Each path below is one point turned by a fixed rotation once a step. After each direction that follows a path, write how fast that rotation turns it, in degrees each step (0 if it stays still).
Each turn is a multiple of 5 degrees from 10 to 175, or 0.
Each row of a path follows its step; steps can be skipped.
path 1
step 0: [-2.92 -1.33 -0.26 -2.53 -2.20  0.07 -0.78  1.18 -0.26  2.31 -1.01  1.40
  0.20  1.71 -4.02 -1.87  0.39 -0.98 -1.75 -1.94  0.13  0.55 -1.17 -1.00
 -2.87  2.13 -0.04  1.83  2.38  0.01  3.09  0.66 -2.14 -1.07 -0.97 -3.52]
step 1: [ 3.23 -2.55 -0.28 -0.94 -0.36  1.14 -3.20  0.18  2.44  0.55  2.26 -1.99
 -2.05 -0.23 -4.60 -3.60  0.83 -1.80  0.60 -1.69  0.78  0.77  1.73 -0.77
 -0.18 -0.40  0.02  0.11 -0.94 -0.90 -0.18 -0.49 -1.05  0.12 -2.08 -3.33]
step 2: [ 0.80  0.32  2.49  1.65 -1.54  1.66 -3.85 -1.72  0.53  2.57 -4.15 -2.19
 -2.25  1.32 -1.65 -1.31  0.12 -1.53  1.05  0.72  0.90  3.49 -1.02  0.84
  2.14 -1.05  1.72  0.85  0.78 -2.30 -0.79  1.65  1.45  0.94 -0.32 -1.57]
step 3: [ 1.53 -1.00 -0.66  1.35 -2.21  3.25 -0.46 -0.02 -1.61 -2.09 -1.99 -0.92
 -2.48  0.58  0.10 -3.13  2.38 -3.08  1.42  0.60 -2.17 -0.35 -3.61  3.20
 -1.02 -0.97 -0.50 -0.05  2.88  0.51  1.56 -0.01  1.50  1.61  0.62  0.82]
step 4: [-1.73  0.94 -2.19 -1.01  1.00  2.66 -0.49  0.87  1.25 -1.60 -2.10 -3.15
 -1.16  2.23  0.83 -0.39  1.80 -1.73  2.90 -2.22 -1.37 -2.37 -2.72 -1.77
  1.14  2.02  0.94  0.83  1.10  0.15  2.90 -0.51  1.17 -2.35  1.45 -2.68]
step 5: [-2.18  1.10 -1.87 -1.12 -0.87  1.60 -0.27  0.16  0.86 -0.15  1.17 -0.19
 -0.02  5.75 -0.95 -3.33  0.05 -1.18  1.14 -0.47  2.32 -3.28 -0.32 -0.27
  0.58  2.20 -2.26  0.37  0.54  0.07 -3.44  0.99  0.93  0.66 -1.63 -2.32]
step 6: [-0.96 -2.66 -2.29 -0.73 -0.55 -0.57 -2.56  0.34 -1.56  0.39 -2.55  0.51
  0.27  2.33 -2.62 -0.43  2.76  0.16 -0.20 -1.78 -0.14  2.58  1.73 -1.02
  0.52  3.58 -3.90  2.76  2.18 -2.04 -0.98  1.55 -0.76  1.86 -0.13 -1.02]
step 10: [ 0.42  0.22 -2.12  1.59  0.50  0.51 -3.52  2.04  1.44 -2.69 -1.94 -1.47
  0.70  1.73 -2.88  2.08  2.55 -0.83  4.18  0.75  0.70 -1.09  0.77 -0.75
  2.34 -0.30 -0.65  1.15  0.01  1.39  0.14 -1.98  0.52 -1.86 -2.22 -3.19]
step 11: [-2.26  1.69 -0.70  0.01 -2.92 -1.46 -0.13 -0.56 -0.25  1.72 -2.04 -0.14
 -1.74  3.68 -2.17  0.25  2.94 -1.52 -1.40  2.08  2.64 -0.81 -0.78  3.77
  1.61  0.64 -1.26  1.65  0.34  1.34 -0.46 -0.02  1.45 -0.70 -3.49 -1.39]
[-0.73 -0.04  0.18  0.48 -0.22  0.15  0.67 -1.23 -1.23  0.01 -0.65  0.29
 -0.20  0.14 -0.44 -0.02 -0.78 -0.05 -0.37  0.25 -0.08  0.31 -0.12 -0.51
 -0.97 -0.07 -0.33 -0.16  1.27  0.00 -0.96 -0.86  0.24  0.66 -0.39 -0.07]  120
[-0.03 -0.03  0.33 -0.04 -0.49  0.83 -0.58 -0.41  0.01  0.01 -0.26 -0.57
 -0.48 -0.41 -0.11  0.24 -0.56  0.38  1.30 -0.35 -1.21  0.78  0.08  0.58
 -0.32 -0.93  0.51 -0.68 -0.49  1.18 -0.37  0.45  0.08  0.31  0.61  0.27]  60
[-0.35  0.20  0.46  0.16 -0.28 -0.01 -0.43  0.73 -0.23  1.01  0.31  0.00
 -0.15  1.40 -0.51  0.07 -0.63  1.04 -0.10  0.76  0.80 -0.43 -0.20  0.80
 -0.13 -0.08  0.35 -0.11  0.11 -0.60 -0.16  0.41  0.91  0.44  0.85  0.80]  120
[-0.19  0.14  0.21 -0.56  0.44  0.73  0.62  0.08 -0.61 -0.93 -1.14  0.15
 -0.35  0.88 -0.04  1.04  0.14  0.03  0.53 -0.24  0.55 -1.23  0.28  0.50
 -0.43  0.12 -0.74 -0.46 -0.60  0.33  0.05  0.40 -0.07 -0.93 -0.48  0.17]  60
[-0.66  0.14  0.05 -0.19  0.41 -0.02 -0.64 -0.41  0.58  0.14 -1.65  0.04
  0.57  0.52  0.32  1.11  0.06  0.77 -0.24 -0.31 -0.24  1.01 -0.04 -0.76
 -0.22  0.38  0.84  0.67 -0.05 -0.62  0.74 -0.08  0.07 -0.24  0.44 -0.32]  170
[ 1.19 -0.77 -0.82 -0.41  0.92 -0.09  0.27  0.09 -0.86  0.60  0.61 -0.60
 -0.80 -0.20 -0.36  0.69  0.53  0.77  0.64 -0.54  0.22  0.13 -0.43 -0.46
 -0.54  0.48  0.35 -0.04 -0.06  0.04  0.26 -1.02  0.76  0.04  0.15 -0.10]  125
[-0.51  1.16  0.64 -0.44 -0.23  0.14  0.42  1.19 -0.01 -0.44  0.22 -0.20
  0.12 -0.07 -0.07 -0.75  1.18  0.92  0.40  0.31  0.05  0.32  0.11 -1.22
 -0.86 -0.02  0.24 -1.11  0.22 -0.04  0.00  0.05 -0.11  0.24 -0.20 -0.52]  80
